These are runs of 6 systems, one row a step. Runs of the same system follow the same rule from any start.
run 1, E (11 x 22):
[[ 20   3   0   7 -31   6   2 -31  22  27 -14 -13  13   2 -14 -13  -6   1
  -10  -5  13  -6]
 [ 15  23 -18  13 -15  10  19 -39  -6  -5   8   2  16  11   1 -23   3  -9
   13  13   2 -14]
 [ 17  23 -16  -6   0   6  16 -14 -23 -32  16  31   0   0   2   3  15   9
   19  -3  -3   0]
 [  6   7  12 -15   9 -21   9   3   2 -22  10  25 -20 -17 -19  20  22  -1
    0 -12 -10  16]
 [ -4   8  22 -18  23 -10   3  10  18  -5  -1 -23 -21  -7 -17   8   9 -30
   -8 -10 -11  -2]
 [ -3   3   3 -15  17  28  -4   8  10  15 -16 -32 -12  16   7   3 -14 -28
    9 -23   5   2]
 [-10 -13  -1   9  -9  25   0 -17  11  23 -22   3 -11  24  20   7 -13  -3
   27  -4  13  19]
 [-18  -9  14  24  -1   8   5 -28  -2  -5  -5  15  -7  11  23  -5   6  15
   17  39  -3   4]
 [ -1   3  15   4  13   0  -1   4 -32 -25   2  -1   5 -13  28  -8  13  29
   -4  26 -21  -1]
 [ 11 -12  -5  -7  -5 -28  -7  29 -24  -9  -6 -13   4 -25  11   2   3  10
  -16  -9 -24  18]
 [  3 -27 -18   5  -9 -36  -3  26   1  11  -1 -16  -7 -13  -7  -1 -18 -28
  -14  -4  -3  -5]]
run 2, C (11 x 22):
[[  9  25   3   6 -26  30  15  -5  -9   1 -19  -1  24   3   7  -7   5  18
    6 -19  24   5]
 [ 20   8   3  -3   2  21   3 -24 -10  10 -20  21   1   7   4  14 -13  43
    6   7   6   1]
 [ 18  12  -8   7  18  -3  27 -11 -14  -8 -11  32  -8  -4  -9  16 -20   8
    1  34  -1 -13]
 [  6  12   0   2   4   7  36  26 -18 -31  -6  22  -9 -12   0  15   6 -18
    6   5  11  -2]
 [  8   5  21 -11  -7   9  12   3  -2 -17 -12   9 -26  -4   0  17  22  -4
   17 -33  10  20]
 [ 10  11  23  -9  11   3   8 -32  21  13 -20  -5 -29   7 -17  12  -2  -8
   12 -14   3   4]
 [ -3   7  16  -2  16  21  18   1  27  15 -21  -8  -6   5 -12  14 -16 -25
  -10  26   4  -5]
 [ -3 -14  12  -4 -17  19   7  24  28  -9  -6   2   1  -6   1  22  11 -13
  -20  31  -2  13]
 [  4 -19  10   9 -42 -11  -2  -9  24 -23   0  -8 -18  -3  -4   6  25   7
   -1  10  -3  -4]
 [ -7  -9  11  25 -22 -23   5  -9   6  -1 -24 -32 -21   5  -3  -8  -6   7
    9  -2  11 -20]
 [ -8  -6   3  17  -5 -13  10  14  -7  20 -40 -27   8  -5  14  -4 -22   1
   -6   7  -4  16]]
run 3, K (11 x 22):
[[  6  12  -1 -19  30  11 -11   8 -27 -25  19  18  -4  -1   7   9   7  27
    5  -6  -9  -7]
 [-15   8  25  -7  19  32  -9  -1 -12  -9  28  12  14   0  20 -17  26  -2
    4  -4   7  -3]
 [-38  -1   2   3  -6  13 -19   1  23   9  21 -13  14  18  11 -15  15 -18
    7 -14   3  18]
 [-28 -12 -15  -5  10 -11 -27  -4  25  16   3 -18 -15  27  -2  10 -16   3
   13  -9 -11   8]
 [ -8  -9   0  -4  35  -1  -8 -14  -4  10  -6  20 -21  12   7  19 -23  18
   13  21 -13   5]
 [-10   0   4   3  29   3  10   6 -22  -9   9  36   5 -11  20   6   2   0
    0  32 -16  19]
 [-24   7  -6   1  16  -6   2  32 -19 -22  20 -12  15  -7  19 -14  12 -22
   -3   4 -16   7]
 [-20   1  -4   1  15  -4 -16  16 -19   4   4 -39   5   8  19 -21  -7  -6
    9 -28  -2  -6]
 [ -6  -8  -6   1  15   0 -24 -19 -12  39   2   2  10  10  11 -17 -21  16
    8 -25   3   9]
 [ -3   3 -21  -5  18   1 -12 -15   3  26  22  34  23   6  -7  -1 -18  10
   -9  16  -6   8]
 [-15   6 -22   5  12  11   0  17   1 -15  19  12  14  11   1   8 -10   8
   -8  41  -4 -19]]
run 4, H (11 x 22):
[[ -8  -7  19  22  -3  17   8 -21  -8  -7   7  13   8  -1  26 -19  13   3
    2  40   3  -9]
 [  6   4 -16  18 -32  24  27   0   0 -22 -13  -4   8   8  19  -1   6 -16
   10  27   4   3]
 [ 26 -14 -28   4 -16   5  20  27 -16 -11 -20   2  -9  -2   8  16 -20 -16
    3   4  11  -6]
 [ 17 -18   5   6   7 -12  12  18 -21  23 -13  24  -2 -26  -1   3 -20 -12
  -13  -6  16   4]
 [  0  12  18  14  -4 -11  17  -3   2  31  -9  11  27 -22 -17 -18  -6  -8
  -21  -3  18   5]
 [  4  25  -3  10 -20   5   2  -5   3   8  -4 -15  32   1 -15 -18  -4  23
  -14  -8  19 -21]
 [ 13   2   2   5 -15  14 -11  -9 -15  -8  -5   5   3   6   6   0  -1  52
    1  -2  14 -23]
 [ 14   3  18   4  -1  17  14 -21  -8 -13 -10  37 -10  -4   7  17  11  29
    7  20   3   7]
 [ 24  24   3 -13   0  32  32  -6   4 -14 -10  20   7  -5  -2  15  12 -18
   -4  18  -6  14]
 [ 36   2  -8 -26  -6  35   5  15   5   2  -3 -11   3  -4  -3   8  -1 -31
  -13 -15   9  -4]
 [ 20 -20  22  -7   2   7 -10   0   7  21  -2  -3 -20  -8 -10   0  -6 -15
   -6 -26  27 -21]]
run 5, H:
[[ 18  -5  -3 -19  29 -18  -6  -1 -22 -18   6   3 -31  -8   4  13   0   1
    9  -8 -24  -1]
 [ -9  -1  10 -12  26  -1  -2 -15   1  22   6  12  -3  -3   9  -4   5 -28
    8 -16 -14  37]
 [-21  11 -13  -8  -4  -2  -7  -2  40  14  12 -17   9  17 -22   0  -3 -28
    0 -14  -1   8]
 [-17  -3 -10  -7  13 -13 -27  22   3 -11  25 -23  -9  11  -9  -1  -4   7
   -2 -14   2 -34]
 [-31 -18  25   8  19 -16 -22   1 -13  -5   9  -2 -16  -2  23  -8   9  22
    9   0 -11   2]
 [-25   6   3  13  -2 -14  12 -21  14  -8 -11  -8  -3   9  10   0   8  -4
   11  28 -27  29]
 [  4   8 -50  -6  -5  -7   4   6   1 -17   9 -16   8  14   3   4  -9 -19
    3  16 -28   3]
 [  2 -30 -28  -9  -1 -15 -23  27 -17   0  23   9  -6  -5  12   2  -4 -10
    3 -24  -5   9]
 [-25 -11  17  10  -2 -40   0   9   6   9   1  17 -12 -14 -13   2   8  -6
    2 -26   5  26]
 [-23  37  -1   5  13 -31  13   4   5   0 -10 -20  16  -4 -23  -7  -5   3
   -6  -9 -11   6]
 [ -2   9 -21 -12   7  -3 -29   3  -8   9   5 -27  22  10   7  -9 -11  30
   -9 -10 -21   1]]
run 6, E, 11 rows:
[[  0  -4  16  -2   0 -31  -3  -8  -1   4 -30 -24 -16 -10   4   5   0  18
   -2  -5 -26  23]
 [  5 -11 -19   2  14 -17   1  -1  -5   7 -10 -31  -7   2  13  -7 -23 -26
   -3  23 -30  -3]
 [  4 -22 -24   1  17  16  -5  18 -27  12   8  14   4   5  27  -3 -24 -20
    7   5   4   0]
 [-23 -22   9  20  -6  -1   2  21  -7  10   3  40   5  -8   9   6  -3   8
    1   1  27  16]
 [-24   2  25  22 -12  -9   4  21  11 -11  -4  -5  10  -9  -9  -1   9  21
  -20  21  13 -16]
 [ 20  10   0  -8 -13  11  -9  16  -2  -5  -9 -35  19  -7  -4  -5  -3  26
  -28   4  -2 -25]
 [ 37  -6 -25  -7 -29  -4  -6 -15  -2  19  -4  -8  18  -7  -4 -12  -7  -2
  -13 -17  -2   7]
 [  8   1 -25  17 -16 -18  16 -25  -2   3  20  19   4   1 -11 -19  -2 -28
   11   2   9 -10]
 [ -1  26  -3   2  16   7  21   3 -15 -25  18  32  -3   1 -14   4   6  -2
   12  -1  19 -25]
 [  4  26  17 -20   8  11  10  15  11 -13  -7  20  -4  -9 -23  29  13  14
   -8 -16   6  13]
 [  1   7  18 -18  -9   3  -2  -6  41   1  -7 -26  -8   1 -17  10  18 -19
  -13  -3 -14  15]]
run 7, S:
[[-16  -3  21 -11  13 -10 -27  30 -10   2   6 -14  13 -15   5  -4   9  28
  -20 -20  -7   7]
 [  0   3  -2 -20  24 -26 -18 -15   7  10  12 -23  -6  -3  -5  -9   1 -15
   -4 -12 -35  13]
 [  3   2 -21  -9   4  23   3 -26   7   3   6  -1  -9  24  17  -2  -1 -34
   28  -3 -11  16]
 [-16 -25 -11   8 -11  25  -7  11   2  -3  11  33  -6  15  20  13   0   1
   17   5  19  10]
 [ -9 -18  12   1  14  -6 -12  28  -5 -17  25  22  -3 -15   0   9   8  14
  -20  22   2 -17]
 [ 10  23  24 -17  29   8  -1   2 -16 -11  14 -10  17 -20   2 -15  17  -1
  -22   6 -18 -10]
 [ -5  23 -10 -14   4   8  -8  -8  -7  12   6 -13  27   4  10 -18   7  -3
    3 -32 -13  29]
 [-10 -20 -42  -4  -6 -16 -23   0   3   8  15   2  -8  18   6   5 -13  -5
   18 -20 -11  16]
 [ 11 -27  -9  -3  18   5  -6  -7  -7 -11  15  22 -34   8   9  15  -8  -9
   15  16  -1 -21]
 [  5  11  31  -8  22  33   9  -1  -7  -9   8  39   1  -9   4   9  14   8
   -5  15  13  -4]
 [-18  25   4 -12   5  12 -10  24   7  -5  15   4  36  -5 -10   3  15  22
  -24  -6  -1  10]]
run 8, Q:
[[ -7 -32   9   8   8   2  -3 -10 -15  10  -6  11 -22   2  33  -3   0 -19
   21   1  -5  24]
 [-10 -25  -8   5   0 -23   3  20   1  -1  -7  29 -30  -3  -3  27  -9  -5
   12  -8   5  20]
 [  2 -15  -6   7   5 -24   6  25  12  15 -14   0 -11 -10 -23  18 -30 -12
  -18  11   9 -13]
 [  5 -17  10   9 -14   3  -4   9  10  38  -9  -8  19 -13  -5 -14 -14 -14
  -27  -4  21  -2]
 [  7 -13  -9  17 -49  -5   3 -11   9   8   3   5  14  -4  -1 -18  13  -6
    1 -19  20   8]
 [ 25  -3 -21  19 -28 -12  14 -25 -12 -14  -5   1 -14   5   0  -8  -5   5
   19   0  11 -23]
 [ 35  -2   8  -1   5  12   8 -17 -24   5 -24  12 -14  -4   8   6 -14  28
    6   6  10 -15]
 [ 25  15  15 -11  -6  12  17  -2   0   3 -25  21   5 -16  -9  21   6  21
  -11  -1  -1  24]
 [ 16  31  -1  -8 -14   6  35   6  15 -16 -22 -11   5  -7 -18  13   9 -24
  -10   6  -5  10]
 [  0  16  16  -2  -4  30  16   1  13  -7 -18 -38  -8  10   5  -7   7 -28
    8 -10  12 -13]
 [-25   1  28   7 -11  24  -6 -17  23  -1  -9  -6 -17  22   7   4  16  11
   22 -12  18   4]]
run 9, S:
[[ 23 -13   3  -2 -20   1  17  -2  14  17 -13  29  -4 -14 -15  16  -2 -19
   -9  -6  15  20]
 [-10  18  -7   7  -7  -9  26  31  10 -22   0   4  -2  -1 -26  12   2 -21
   -1  -4  20 -14]
 [-22  15  19  20  10   0   4  11 -17  -6 -11 -28   1   3   6 -18  -5  13
    4  -8  18 -29]
 [ -9  -4  22  15   3 -17 -11 -32   4  36 -11  -7  12  -5  -1 -20  -9  23
   -8   2  -2   7]
 [ 21   1 -26  -1 -23 -12   8 -28  25  11  -1   0   8   3 -18   0  -8 -15
  -10  22 -15   6]
 [ 27  -1 -22   6 -36  19  23   6  -3 -23 -11  -5  -7   5   4   5   1 -18
   11   0  16 -12]
 [ -6  -6  20  20 -11 -10  13  22 -22 -12 -18  14 -12 -15   4   6   3  21
    7 -18  27  -2]
 [-16  17  18   9  29 -35  12   8  -3   8 -15   1   1 -16 -22   4 -15  14
  -15  12  -8  -1]
 [ 10  25  -6  -7  11  14   9 -13  12  22 -16 -30  16   9 -10  -9 -21 -15
  -11   9  -6 -11]
 [  7 -13  -6   4 -38  18  -7 -15  21  23  -7 -11   4  13   1 -10  -1 -11
    6 -25  23   5]
 [ -7 -20  -3  21 -31 -33   3  -4  14 -13   8  15 -23  -2 -14   6  10   2
   10  -1  12  -6]]
run 10, K, 11 rows:
[[ 27  -2 -16  -6 -17  13   8  32  -8   7  -6   1  28 -18  -4   2 -10  -7
  -30  -1  12  -1]
 [ 16 -18  -8   8 -24 -13 -11  13  -2  -2  17  -8   3 -11 -11 -13  -1   3
  -17  -5  20 -40]
 [  3  12  10  25 -21  -9  13 -31   4   6  -7  -5   2   4 -15 -20  -2  14
    4   0  25 -30]
 [ 10  20  -9   9 -36   4  19 -20  15   1 -28   1  16   5 -11   6   0  24
    0   6   3  15]
 [ 35   3 -20 -20 -27   4   0  -2  13 -25  -2  -4  -4  -2 -12  22  10  15
  -12   9 -16  -1]
 [ 31   2  11  -9  -6  20   9 -12  -2 -31   7   1 -26  -1  -2   5  19  -9
    7   3   8 -30]
 [ -1   9  24   9 -19  19  21 -11   6 -12  -5  13 -12   0   1  -2  24 -19
   20 -23  28   8]
 [-11   9  10 -10 -20 -11   1   7  31   2  -7  -5  -4  -1 -23  14  16  -7
   -1 -36   6  27]
 [ 10  -3  21 -23  13   2 -12   4  30  11 -13 -17 -21  -3 -23  25  -4   1
  -18  -7  -5  -5]
 [ 16 -26  31   1   9  18   7  -6   9  15 -15  12 -22 -11   7  11  -5 -14
  -10  24   9  -4]
 [ -3 -18   8  17 -11 -23  22   6   5   2  -6  16  -8 -18  -1  -1   4 -35
   -5  17   2  15]]
run 11, C:
[[ -8 -18 -30  -7  10  16 -17  26  -1   2  11 -23   0  17  20   0 -19 -26
    1   8  -6 -10]
 [  4 -16 -21 -23   0 -18 -30  31   0  -5  20 -12   4  -8  -1   9   2   6
  -19 -12 -22   7]
 [ -6  15   1  -5   0 -35 -15 -13   3  -6  28 -16  10  -9 -19 -23  17   5
  -11 -15 -15 -10]
 [-26  14  18  13  12   4  -9  -4  -8  14  16 -13  25   2   7 -37   3   1
   -2 -13  17 -17]
 [-21 -15  -3   5   9  16 -22   1  -7  31  10  21  24   7  21 -10 -10  14
    1  -3   8  21]
 [  4  -8 -42  -2  -2  -5 -12 -20  -3   0  25  24   5  15   8   0  -8   4
   11  16 -17   3]
 [  5   6 -32  -4  11  -3  -5  16 -20 -26  25  -7  -5  10   1  -2  -7  -3
    9  -3  -3 -34]
 [-13   6   4 -12  26 -15 -16  35 -23  -7  12  -1   0 -11  -2   2   0  15
   -4 -36   1   0]
 [-16  19  13 -10  26 -18  -8 -19  -3  13  17  12   8  -7  -8 -14  13  -1
    5 -24 -15  26]
 [-10  11   6  -4  24  27  -3 -26   6  14  25   7  11  13   7 -22   4 -28
    7   2   5  -7]
 [-10 -21  -9 -11  10  34 -25  19  14  15  24  17   4  15   6  11 -10  -9
   -3   1  17  -8]]
run 12, Q (11 x 22):
[[-25  -7   3   1  13  -6   5  23  16  26 -21  13   0  -1  -7  22 -21  -7
   -6  -2   5  33]
 [-11 -18 -20   3 -24  -6  -4  27  34  12  -2 -15   7   4  -9  10 -10 -28
  -18   7   3   8]
 [  1 -33   5  16 -25  -6 -10  -2  11   9  10 -20  -6  -2   7 -21   2 -24
   -7   5  13 -22]
 [ -3 -25  11  28 -16 -16  -4 -24 -16  14   3  19  -9  -4  12 -20   0   9
   16 -10  21  -6]
 [ 13  -6 -25  15 -13 -20  12 -10 -21   5 -16  31  -4  -2  -3  11 -21  25
   12   2   9   7]
 [ 43  -5 -19 -11  -7  -1  10  11 -12   4 -25  -1   0 -12  -7  18 -24  10
  -19  10  -5  -3]
 [ 38   1  20 -18 -13  11   7   1   5   8 -15 -12   6 -25  -9   0  10 -13
  -26 -12   1   4]
 [  9  23  18   3 -19   4  25 -21  12  -2  -5   1  -2  -6 -16 -10  21 -24
    7 -26  19   4]
 [ -3  25  -4  12 -10  23  23 -15   7  -9 -15  -2  -9  26  -7   4  -5  -3
   28 -10  27 -18]
 [ -2   5   7   1  -7  37  -3  -4  11  -7 -18  -4  -7  22   8  18  -5  34
    7  19  12 -15]
 [ -2   1  23   3  -9  13   6  -7  14 -12 -14   2   5  -4   9  11  17  25
  -13  39 -16  13]]

Which system made each run below?
run 13:
[[ -4  18   6   3  16   2 -16 -21  -9  11  24   2  24   2  -7 -28   1  21
   -8  -4   8 -27]
 [-12  15 -11   9 -14  33  -3 -16  16  10   3   0  32  22   8 -11  -4  12
   -1  22   8   0]]
  K
run 14 (2 x 22):
[[ -9   1   2  -4  27 -40  -1  15 -16  20  -8  -8   4 -19  -8  -5 -17  -7
  -10 -18 -17  17]
 [-17   5  -6   2   3 -24 -21 -13  11  34   7 -11  27  -1  -8 -20  -7   8
  -14 -13 -12  19]]
  H
run 15:
[[ -3  11 -35   8  -8  -4  24   4   7  -2   5  34   6   8 -14  13 -11 -20
   11   6  10  12]
 [ 15  -9 -15  -1  -5  19   1  34  -8 -12  -3 -20  -1   3   4   6 -16  -7
  -12   8  15 -36]]
  Q
run 16:
[[  9   6   2 -22  27  28  -9  -6  18  28   3  18   5   7 -18  15 -20   1
  -12   3   8  -5]
 [-10 -23   6   7   0  21  -1  20  14   2   8  30   1   1   3  18  -5   1
  -12  36  16  -6]]
  K
run 17:
[[ -5  16 -21   6  11 -44  22   8  -3 -14   0  -4 -10  -6 -23   4 -10 -20
    3   2 -15  -2]
 [  8  22   5  -2  18   9  17  26 -28  -5 -32 -18   1  -6   4   7 -17  14
   -2 -10   7 -11]]
  K
run 18, 2 rows:
[[-12  12 -34 -13   1  12  -8  25  17  -8  27   2  15  17 -15  10  -5 -20
   -2 -10   6  -7]
 [ -5 -14   4  -1   6  11 -25   5 -14 -13  23 -14 -15  11  14 -11   8   8
   12 -18  14 -34]]
  S
run 19:
[[-26  30  17  -9  15   9  -3   1   8  -8  -4 -37   5  12   5  -7  14  -1
    6 -15 -13   7]
 [ -1 -17   1 -17   5  27 -26  -1   7  21 -11 -17  -3  15  25   6  -6   0
    6 -15 -10  25]]
  K
run 20:
[[-10  26  -1   3  -2  17   4 -22  13  14 -15   9  26  14  -1   2  -6  31
   -1  17  -3  18]
 [  9  -9 -26 -15 -15  14 -15   8  12 -17  10   2   8   8  10  20   6  14
  -11  29 -26  10]]
  K
run 21, 2 rows:
[[ -2  -7  -3  -9 -11   5 -19  25 -16  -6  -7 -30  15  -4  27  -4   8  21
  -10 -12 -18  18]
 [  5 -35 -20  11 -28 -39 -17   0  -1  12  -5 -17 -10  -4   5  -6 -12   3
   -1  -9  -9   5]]
  E
run 22 (2 x 22):
[[  3  -4   5   7  -8  48   3  -9  -3  18 -19  10   7  16  25   1  -9   7
   13   1  23   8]
 [  5  -9  -2   2 -38   8   4   8  14 -26  -9  11  -9   1   4  25  20  25
    1  11   0  15]]
  Q
run 23:
[[  2   3  11 -21  -1  19  -3  -9  21 -14  13 -16 -12   6   7   0  30 -35
    5 -10 -16  15]
 [-34  -4   0   6  -7  12  -1   8   1 -19   9   1  -2  15  28  -1  22 -11
   25  -6  -4  28]]
  S
run 24:
[[-18  13  -5 -10  10  -7 -24 -15  17   5  29  -7  22   6  -5 -13  12   9
  -13   9 -27  10]
 [-16  -8   4   8  10  10 -20  -6  -4  -3  39  -2  15   5  12 -27  10   1
   -6  17   2 -29]]
  C
run 25 (2 x 22):
[[ -1  -3   0  -7   4  -9 -10   6  14  35   6  22  28 -15 -16   3 -11   2
  -31   3  -1  21]
 [ 11   1 -30   2 -27  -3   8  13   4  -2  19  -2  28  -9  -6 -16   6 -33
  -15  -3   4   1]]
  Q
run 26:
[[ -9  -1  26  19   7   0  18 -19 -16 -13 -17  20 -19  -1  21   3   9  20
   20  22  -1   9]
 [  2   4  17   1  14  -7  13  12 -21 -23 -19 -10  -6 -17  21   7   9  13
   -9  29 -27   9]]
  E
run 27:
[[ 15  -2 -14 -19  14   1 -23 -19   6  18  24   8 -12  12 -17   0 -11  -2
    6 -30   7 -19]
 [  3   9   0  -8   2  13  -7 -32  13 -10  22  24 -19  18 -14   6  13  12
   23 -12  11 -14]]
  S
run 28, 2 rows:
[[-30 -17  -5  11 -10 -22 -15   1  18  -8  20  -4 -24  17  -9   1   5  -8
   21 -18  13 -10]
 [-15 -17  -5  19  16 -15 -13 -14   2  17   9  12 -10  12  -3  -3 -27  17
    4  23  10 -26]]
  Q
run 29, 2 rows:
[[-21 -12   3  -3 -11 -18 -18  -9   7  -3  10   6  -3   1  12   0  23  11
   10 -14 -20  42]
 [  6  -4  -6   6   6  -6  -9 -44   2   3  13 -22 -14  15   8 -24  -1 -15
   16   4 -14 -19]]
  C
run 30 (2 x 22):
[[ -5 -17   7 -14   7   0 -27 -22  25  14  17  19 -26  14 -15  16   1  13
   10 -16   4   1]
 [-29   7 -10   7  22 -17   3  -5  24   1   6  -5 -12  20 -19   7 -18 -12
    7  18  -4 -17]]
  C
